(in the rows, 128 means zero)
D: rows in several groups, each row roughly a mix of its group's directions:
D (144 x 10):
[[108 130 155 172 139 161 123 105 133 189]
 [119 102  84 183  99 125 139 163 130 152]
 [129 133 168 122 168  64  98 137 143 120]
 [136 126 155  78  80 135 120 168  99 108]
 [123 159 185 110 120 119  79  93 113 129]
 [125 142 157 159 127  85  81  90 144 156]
 [121 113  75 123 132 152 176 134  78 123]
 [103 104 133 113  85  73 130 160  92 126]
 [159 172 126 167 121 120 144 102 182 142]
 [163 158 149 131 159 139  96  85 170 112]
 [127 151 154 110  81 160 118 142  74 153]
 [106 121 169 128  88  99 121 157  75 141]
 [111  98 134  79 102 112 133 144  71 152]
 [132 154  79 191 127 142 124 118 162 119]
 [142 151 140 108 163 128  72  95 168 109]
 [128 160 138 162 165 146 101 126 190 129]
 [105 124 131  84  85 126 152 147  72 143]
 [117 116  89  98 143 120  98 126 173  76]
 [140 138  97 154 177 137  98  80 160 132]
 [ 96 126  98 183 114 143 157 165 145 153]
 [116 166 120 110 134 171  74 117 151 161]
 [126  99 154 107  99 136 121 184  83 105]
 [146 129 102 113 144 164 139 161 174  78]
 [110 107 113 172 112 110 187 165 116 138]
 [134 160 139 159  74 144 176 155 119 113]
 [171 131 108  83 119 151 116  86 151  93]
 [106  85 127 100 141 136 118 179 135 178]
 [143 153 133  71 164 109 101 110 169 136]
 [137 110 149 109 104 112 169 141  61 141]
 [135 143 124 136 165 127  85 102 191 112]
 [149 137 116 102 113 189 103  85  99 118]
 [147 140 163 169 172 123  82 115 113 101]
 [115 144 170 116  90 156  87 153  88 121]
 [100 108 105 160  96 118 167 163  91 152]
 [140 138 132  39 130 130 121 109 128 135]
 [146 164 161 149 136 128  81  77 115 148]
 [140 155 149 151 153 169  85 109 173 115]
 [157 156 130 151 168 134 112  89 162  85]
 [120  84 112 118  85 114 160 148  75 133]
 [143 146 119 179 134 178 152 143 172 120]
 [128 106 128 111 180 140  93 140 179  96]
 [113 112 141 118  85  93 154 187 116 148]
 [146 121  97 106 149 104 199 111 136 110]
 [166 175 149 176 112 159 111 102 122 126]
 [146 132 167 119 105 128  72  96 170 142]
 [128 134 165 136 158 137  55 120 153 114]
 [151 166 154 145 128 118  94  75 106 161]
 [155 161 117 138 128 174 132 133 156  68]
 [ 98 103  86 130  95  85 173 132 140 117]
 [110 122 150 135 138  74 179 146  86 128]
 [168 139 137 113 152 129  90  96 185 112]
 [157 124 125  98 171 131 185 141 159 103]
 [103  92 131 117 108 110 175 165  83 138]
 [151 129  94 160 150 160 130  75 104  98]
 [112 139 118 191 115 155 150 122  84 156]
 [145 157 154 180 100 160 131 125  84 145]
 [143 174 108 165 132 171  90 105 151 136]
 [135  87 117 172 163 113 140 155 168  99]
 [118  84 115 102 170  83 141 135 166 115]
 [141 118 163 128 150 129  48 114 136 122]
 [134 132  91  96  81 166 147 132  98 162]
 [129  91 164 142 158  77 149 162 154 123]
 [114 135 153  63  89 120 122 140  86 127]
 [119 109  95 194 128 141 169 155 122 119]
 [133 114 142 129 171  85 168 111 178 128]
 [122 163 196 126 130 120  98 151 159 142]
 [ 99 144 129 164 159  84 155 164 144 159]
 [151 118 130  92 180 155 107 157 171 125]
 [130 139  75 132 129 137 128 123 197 101]
 [118 133 143 117  79 130 119 155  60 112]
 [156 132 103 171 131 168 123 111 168  85]
 [109 172 145 196 151 147 115 132 134 142]
 [114 108 143 111  95  80 165 170 101 142]
 [123 164 132  69 154 129 142  95  86 133]
 [ 96 127 171  98  98 101 113 158 102 165]
 [125 144 110 203 151 129 134  97 154 114]
 [134 131 158  84 109  99  77 117 169 120]
 [127 109 113  76 117 149  64 109 144 123]
 [152 124 153  81 166 125  72 107 131 138]
 [119 140 175 154  94 116  95 176 152 141]
 [148 138 101 140 167 131 151  87 183 107]
 [141 103 138 164 192 100 120 111 161 120]
 [156 131 130 113 187 125 105 108 183 136]
 [132 150  76 147  64 106 147 125 129 120]
 [130 163 176 156  95 147  91 125  91 141]
 [118 105  75 174 147 120 164 132 159 108]
 [104 111 106  71 102 148 127 156  89 150]
 [111 107 106 106  85 153 138 191 124 111]
 [108 117  99 135  88 142 186 153  97 146]
 [101  90 128 116 106 111 174 173  91 131]
 [123 154 137 144 114 208 103 120 136 138]
 [124 145 174 117 169 150 106 132 186 132]
 [ 96  84 149 116 149 106 130 142  67 144]
 [136 107  87  97 136  98 190 135 136 104]
 [162 114 155 128 151 134  78 103 165  90]
 [ 91 111 178 121 168  81 115 123 145 136]
 [120 121 148  81  99 121 152 143  73 162]
 [142 174 163 131 178 134 142 103 146 165]
 [104 122 143  77  91 133 129 152  74 143]
 [ 78 109 163 157 110 133 115 177 109 108]
 [142 138 164 102 131  99  89  76 152 154]
 [126 141 135 115 172  78 152  84 114 160]
 [108  90 129  92 163 157  92 146 110  90]
 [137 134 160  79 108 154  69 148 118 119]
 [158 118  91 162 170 145 159 147 168 118]
 [146 165 130 168 152 143  92  85 165 122]
 [113  81 112 115  96 112 139 130  91 183]
 [122 122 104  47 109 139 131 142 102 119]
 [108 148 101 100 126 114 205 133 136 126]
 [127 175 109 183 118 154 140  89 134 153]
 [164 124  87 121 153 129 138  77 173 116]
 [120 139 137 127  91 158  89 136  64 146]
 [114 123 122  55  91 121 109 151 123 103]
 [104  68  96 134 171 118 146 147 112 149]
 [ 98 122 122 179 123  69 155 133 141 103]
 [148 118 105 105 180 140 130 132 189 106]
 [132  98 117 191 164 123 145 146 168 119]
 [116 157 188 118 100 133  79 108 114 135]
 [112 113 102 119  83  84 161 157 115  92]
 [123 112 107 141 157  93 122 101 190 160]
 [128 127 122  76 127 125 124 194 156 101]
 [123 111 151  92 112 154  92 160  72 138]
 [140  95  98 131 119 163 132 197 141 117]
 [130 126 147 144 140 159  50 122 155 133]
 [127 140 153 109  80 130 156 138  65 145]
 [172 126 138  94 138 157  70 107 152 119]
 [145 125 144 114 147 148  57 116 171 129]
 [157 148 127 114 145 158  87  91 175 102]
 [118 149 181 158  95  97 114 110  89 112]
 [113 119 120 178 143 145 168 174  98 151]
 [102 168 169 106 129 121 141 102  91 171]
 [133 119 136 114 122  89 208 143 119 131]
 [127  84 129 150 187  87 154 117 128 145]
 [109 157 111 165 111 158 191 144 121 145]
 [141 154 104 172 157 137 118  87 178 129]
 [117 149 146 185 161  93 164 118 148 146]
 [121 136  99 120 159  77 180  99 149 127]
 [161 145 112 118 162 179 136 138 175 102]
 [113  79 110  90 170 109 163 118 111 147]
 [131 114 184 119 132 103 168 141  76 126]
 [152 131 171 105 157 144  78 103 157 105]
 [123 129 163 147 174 120 118 126 187  94]
 [103 122  72 160  82 135 132 133 144 165]
 [144 175 118  94 124 177 144  86 138 110]]

the one row of each list that fits no group (the others fit one group, some only roughly):
  Q_818: [128 163 127 180 104 106  95 106 171 113]
  Q_419: [116 165 162  75  77 132 109 133 120 139]
  Q_69: [136 110 177 159 166 132  73 128 112 119]
  Q_580: [119 111 126 103 128 177 108 193 130 106]
  Q_963: [116 155 170 119  93 112  68 139 140 151]
  Q_150: [122 166 150 139 104 144 128 104  74 174]
  Q_321: [139 119  88  85 108 180 150 162 143 129]
  Q_415: [104 108 144 108 108 132 149 152  64 165]
  Q_284: [144 130 130 112 189 178 141 112 159 108]
  Q_76: [121 152 146 119 137 173  62 104 150 133]
  Q_803: [110  94 168 110 146  73 138 160 103 127]
  Q_311: [139 103  92  83 138 117 121 147 161  75]
  Q_19: [105  87 163 141 114 117 131 157  67 135]
  Q_549: [124 141 163 167 174 108 104 141 177 130]

Q_963
  Q_77: [131 109  61 121  90 122 173 128 120 125]
  Q_186: [132  99 137  51 106 127 135 115  98 123]
  Q_113: [127 145 171  90 161 111 182 121 145 108]
  Q_243: [142 123 130 208 133 119 171 131 130 122]
  Q_468: [123 165 163 125  84 156  75 134 132 147]
  Q_829: [133 104 110  92 165  72 158  99 137 130]
  Q_863: [135 112 120 111 111 141 108 183 178  90]
  Q_7: [132 139 134 136 132 161 100 160 187  84]
  Q_887: [112 114 136 146 129  88 152 150 190  92]
  Q_152: [108  88 125 134 102 125 121 199 101 119]
  Q_727: [ 98 157 167 131  98 146 104 106  76 143]
  Q_262: [122 163 162 175  78 119 144 123 105 153]
  Q_732: [140  99 149 119 177 114 106 150 187 126]

Q_468
  Q_757: [148 154 119 147 165 159 163  70 136 119]
  Q_353: [164 168 140 120 149 175 108  99 160 106]
  Q_998: [123 192 146 143 124 133 103  72 134 140]
  Q_218: [111 111 117 202 123  89 147 108 137 134]
  Q_957: [127  91 144  82 164 106 170 164 130 119]
  Q_429: [103  89 113 152 116 102 153 131  77 168]
  Q_678: [129 109  67 141 121 167 180 135 120 123]
  Q_787: [148 129  74 161 152 137 134 110 179 105]
  Q_800: [116 114 154  69 102 126 100 159  96 103]
  Q_799: [120 124 155  77 152 136 161 132  81 163]
  Q_34: [102 107 146  88  95  69 112 138 115 148]
  Q_237: [134 132 127  80  84 171  88 138 151 115]

Q_799
